In the data rows, zero lies at 4.5, halfway between 4 and 5.
Here are some points, one per row:
5;4;5;3;4;8;3;7;5;5;4;3;5;3;3;6;2;4;6;4;4;3;5;6;8;3;7;3;4;5;3;5;4;5;6;3;5;6;6;8;7;2;3;4;1;4;5;7
7;6;5;4;3;4;7;7;6;1;5;8;5;5;3;6;7;6;4;5;3;2;6;4;7;5;4;6;4;2;1;2;8;3;5;3;4;2;6;3;2;6;5;7;2;2;5;6
3;4;7;5;1;5;5;4;4;4;6;5;2;4;2;6;5;5;5;5;6;4;3;5;5;3;2;4;5;2;2;7;2;3;2;6;5;7;3;3;5;4;7;3;7;6;4;4
5;5;5;4;5;4;3;4;4;3;6;4;5;4;4;4;5;6;5;4;5;2;2;4;6;4;5;2;8;6;3;6;2;4;4;6;4;6;3;2;2;6;4;2;5;6;3;4
3;6;6;5;7;8;4;5;2;2;8;5;3;6;5;6;6;4;4;7;7;4;4;5;3;6;4;4;1;5;7;2;6;8;5;4;2;6;4;3;6;7;6;2;5;6;3;5
4;2;8;5;5;5;7;5;5;5;2;5;3;5;4;5;6;3;2;5;6;4;8;3;3;4;7;7;4;4;8;2;3;4;2;6;5;3;7;4;3;3;4;1;5;5;6;4
4;3;5;6;7;7;5;5;6;5;4;3;7;6;4;7;6;5;6;6;3;5;7;3;7;5;1;6;6;3;6;6;3;7;4;4;6;3;7;6;8;7;4;6;4;6;2;2
7;4;5;6;3;2;3;7;4;5;6;3;5;6;7;5;2;2;6;7;3;5;8;3;6;5;5;6;3;6;3;5;5;6;3;3;5;7;3;2;7;4;5;6;3;2;8;6
4;4;1;8;4;3;6;6;5;4;4;5;5;4;6;5;3;4;2;3;5;5;5;7;2;3;2;2;7;6;8;3;6;6;6;5;4;7;6;7;2;6;5;3;3;2;5;8
6;3;7;6;1;2;2;6;3;7;4;4;4;6;4;7;2;8;6;7;4;4;3;6;6;7;3;5;2;7;7;2;5;2;5;4;6;5;3;2;6;7;3;4;3;5;6;6
5;8;5;7;7;7;5;4;5;6;2;5;3;1;4;6;4;6;2;3;4;6;3;1;3;3;5;5;7;5;5;3;7;5;2;6;6;6;2;2;5;5;3;8;3;5;5;7
5;5;3;3;6;5;3;4;3;3;8;3;2;4;3;3;5;7;5;1;4;6;2;4;5;2;2;4;4;7;5;6;2;3;4;5;7;5;5;4;1;7;5;3;5;5;2;5
3;6;3;6;1;5;8;6;4;3;3;4;7;2;4;2;5;2;5;2;5;7;4;7;4;7;5;3;4;5;6;3;6;4;3;7;4;5;6;7;5;7;5;5;4;4;5;6
3;4;4;5;3;3;4;3;3;4;8;5;5;2;3;6;6;3;4;7;3;5;2;3;7;2;3;3;4;1;5;4;3;2;5;7;5;7;4;3;6;1;7;4;4;7;4;3
7;5;5;6;7;6;4;8;3;4;7;4;2;5;4;5;1;3;8;4;7;2;3;4;3;5;6;8;7;7;5;3;8;4;8;6;4;4;4;6;2;6;5;4;7;6;5;5
7;2;4;3;4;3;9;2;1;2;4;3;3;5;7;6;5;8;4;5;6;8;3;5;6;3;8;2;8;6;6;5;4;5;7;3;6;3;6;6;5;4;4;6;6;6;6;3
5;4;4;4;6;7;5;4;6;5;4;5;3;5;3;5;2;3;4;8;2;6;6;7;4;2;6;5;4;3;3;3;2;8;5;8;4;1;5;5;5;2;2;3;4;7;4;5
3;2;3;2;5;4;2;6;6;4;3;3;3;4;6;4;5;7;2;3;6;2;5;3;3;4;4;5;3;3;4;4;8;1;5;7;2;2;2;5;7;3;6;4;5;4;4;3
5;7;4;4;4;2;3;3;5;7;3;8;3;7;3;7;4;7;3;2;5;6;4;3;7;5;7;4;4;3;5;4;6;7;5;6;5;7;3;5;6;5;2;3;6;1;7;6
7;2;5;5;3;5;5;4;5;7;4;3;7;2;3;6;6;2;3;6;6;2;3;3;1;4;7;5;3;4;4;5;6;4;5;5;5;2;7;4;4;8;1;2;7;2;2;3
2;3;2;4;5;5;2;6;6;4;3;3;3;4;6;5;5;6;3;5;6;5;6;4;2;8;5;5;6;1;3;2;5;3;6;5;4;3;3;4;6;2;7;4;6;2;3;5
2;5;7;4;5;3;5;6;4;5;6;7;5;4;3;1;5;6;7;6;3;7;6;3;3;6;3;2;4;5;4;7;7;7;6;4;4;2;5;5;5;2;3;5;4;4;3;5
3;3;6;6;5;5;4;6;7;2;4;5;5;3;4;2;7;2;4;5;4;4;6;5;6;6;2;6;3;6;5;7;2;4;6;5;6;3;6;8;6;5;1;7;6;6;5;3
7;7;6;5;2;5;5;2;1;2;4;4;2;7;6;3;1;2;3;4;5;3;4;4;5;6;6;3;4;2;6;5;5;5;3;2;7;6;5;7;7;4;4;6;5;4;2;4
2;5;5;7;3;4;7;5;7;4;3;2;4;3;4;2;6;3;4;3;4;2;5;6;7;6;4;5;3;6;6;6;4;4;5;7;6;2;4;7;5;7;4;6;4;5;4;4
5;6;4;2;5;6;3;4;5;7;3;3;5;7;6;6;5;2;4;4;5;7;7;8;4;3;6;4;4;4;3;4;4;7;8;7;5;6;5;4;2;3;5;6;2;7;4;3
5;2;4;5;6;5;4;5;4;7;6;7;6;7;7;1;5;2;7;6;5;5;3;3;4;2;4;5;5;1;7;5;2;3;2;5;4;2;2;4;2;8;5;8;4;4;8;5
3;2;1;3;5;4;3;3;6;5;2;6;4;4;5;1;5;5;2;5;5;5;2;5;4;3;6;7;4;7;4;6;5;5;5;4;3;4;8;2;5;4;7;5;3;5;4;3
7;7;4;7;4;3;7;3;4;4;3;5;2;4;6;7;3;4;4;3;4;2;5;5;5;6;2;5;3;3;5;7;6;5;7;4;1;5;8;3;1;4;6;6;2;2;7;6
5;6;6;6;7;7;4;3;2;6;6;4;4;5;2;3;7;3;4;6;3;7;5;8;7;4;5;6;6;6;6;3;5;2;2;3;4;5;4;3;5;1;3;3;6;0;5;4
5;6;4;4;6;4;5;7;7;7;4;4;6;6;2;4;5;6;5;5;3;7;6;2;7;8;5;3;5;4;5;8;5;6;4;2;4;3;6;5;5;3;4;6;7;8;3;5
3;6;4;4;5;2;8;5;4;7;8;7;7;4;2;2;5;8;6;7;5;5;7;3;3;6;4;3;4;7;4;5;6;6;8;4;4;4;2;6;5;4;4;6;4;4;3;5
4;6;6;6;4;4;6;5;6;5;3;6;6;7;8;6;2;3;4;4;2;8;2;3;4;4;3;6;7;5;1;6;6;1;5;2;4;3;2;5;5;6;5;0;2;5;4;4
5;4;3;7;4;2;5;2;1;5;3;4;6;4;4;2;6;5;5;2;7;5;4;7;5;2;4;4;4;4;1;1;3;4;4;2;5;5;5;5;5;6;6;5;7;7;4;5
3;6;4;3;5;7;3;4;4;2;5;6;6;2;4;3;5;5;4;2;3;3;6;7;4;2;4;2;3;6;2;6;3;3;4;2;7;4;6;2;3;7;7;2;7;6;5;6
5;3;4;3;6;7;4;2;7;7;3;7;3;5;5;3;5;4;5;5;4;7;5;6;4;3;7;3;3;7;3;2;2;6;6;4;3;8;4;4;2;5;7;7;2;4;2;1
4;4;6;1;4;5;6;3;6;4;5;1;8;6;6;2;2;6;7;6;3;5;6;3;6;4;2;8;6;2;3;2;6;3;5;3;5;7;7;3;2;6;2;5;7;3;5;6
4;6;5;3;2;5;4;4;4;3;5;6;4;4;3;5;6;6;6;5;7;2;3;6;4;5;3;4;7;4;2;8;2;4;2;7;5;7;2;3;3;5;5;2;4;5;3;4
3;4;5;2;7;4;6;3;3;3;5;3;5;6;2;6;5;2;2;6;3;2;4;3;1;7;2;7;6;6;3;2;3;5;5;1;1;3;4;7;7;4;5;4;5;3;6;5
6;1;7;6;6;3;2;2;3;3;6;4;8;3;5;7;1;4;4;6;6;4;6;6;7;7;4;6;2;7;7;5;8;4;2;6;4;6;3;5;3;2;6;7;6;3;5;5
6;4;3;5;1;6;3;3;4;7;5;3;6;2;6;4;6;6;6;2;2;2;3;3;2;5;7;5;5;4;6;5;4;7;2;4;6;5;3;7;4;2;5;4;5;6;8;1
2;4;3;3;7;2;4;6;6;3;3;3;5;4;6;3;5;7;3;3;6;3;1;2;2;3;6;4;2;5;5;7;6;3;3;5;4;4;6;3;6;3;5;4;3;3;5;2
4;7;4;3;6;3;4;6;6;5;3;4;4;3;8;6;2;3;7;1;4;6;6;8;4;4;6;4;4;4;5;4;2;5;4;1;3;2;6;4;4;2;3;7;3;4;2;3
4;4;0;2;3;3;3;1;5;6;3;6;2;5;4;6;6;1;7;3;4;3;4;2;5;4;6;3;5;3;5;3;6;6;2;2;7;4;3;7;4;3;4;4;6;5;7;5
Along one direction, these points spread out more than along any other. Take the direction at right angles to it along which they spread out most. Then take the direction at right angles to both along which they spread out most. Go by this last direction. How many in every 100 of the points above lie lower along it than each point below? Round to a whole number. More than half of the points above lie lower than the first one.
5;6;4;2;5;6;3;4;5;7;3;3;5;7;6;6;5;2;4;4;5;7;7;8;4;3;6;4;4;4;3;4;4;7;8;7;5;6;5;4;2;3;5;6;2;7;4;3 93
7;5;5;6;7;6;4;8;3;4;7;4;2;5;4;5;1;3;8;4;7;2;3;4;3;5;6;8;7;7;5;3;8;4;8;6;4;4;4;6;2;6;5;4;7;6;5;5 50
4;2;8;5;5;5;7;5;5;5;2;5;3;5;4;5;6;3;2;5;6;4;8;3;3;4;7;7;4;4;8;2;3;4;2;6;5;3;7;4;3;3;4;1;5;5;6;4 59
5;4;4;4;6;7;5;4;6;5;4;5;3;5;3;5;2;3;4;8;2;6;6;7;4;2;6;5;4;3;3;3;2;8;5;8;4;1;5;5;5;2;2;3;4;7;4;5 64
5;5;5;4;5;4;3;4;4;3;6;4;5;4;4;4;5;6;5;4;5;2;2;4;6;4;5;2;8;6;3;6;2;4;4;6;4;6;3;2;2;6;4;2;5;6;3;4 34
3;6;6;5;7;8;4;5;2;2;8;5;3;6;5;6;6;4;4;7;7;4;4;5;3;6;4;4;1;5;7;2;6;8;5;4;2;6;4;3;6;7;6;2;5;6;3;5 23
5;4;3;7;4;2;5;2;1;5;3;4;6;4;4;2;6;5;5;2;7;5;4;7;5;2;4;4;4;4;1;1;3;4;4;2;5;5;5;5;5;6;6;5;7;7;4;5 66
6;3;7;6;1;2;2;6;3;7;4;4;4;6;4;7;2;8;6;7;4;4;3;6;6;7;3;5;2;7;7;2;5;2;5;4;6;5;3;2;6;7;3;4;3;5;6;6 39
3;4;4;5;3;3;4;3;3;4;8;5;5;2;3;6;6;3;4;7;3;5;2;3;7;2;3;3;4;1;5;4;3;2;5;7;5;7;4;3;6;1;7;4;4;7;4;3 36
3;6;3;6;1;5;8;6;4;3;3;4;7;2;4;2;5;2;5;2;5;7;4;7;4;7;5;3;4;5;6;3;6;4;3;7;4;5;6;7;5;7;5;5;4;4;5;6 45
5;3;4;3;6;7;4;2;7;7;3;7;3;5;5;3;5;4;5;5;4;7;5;6;4;3;7;3;3;7;3;2;2;6;6;4;3;8;4;4;2;5;7;7;2;4;2;1 91
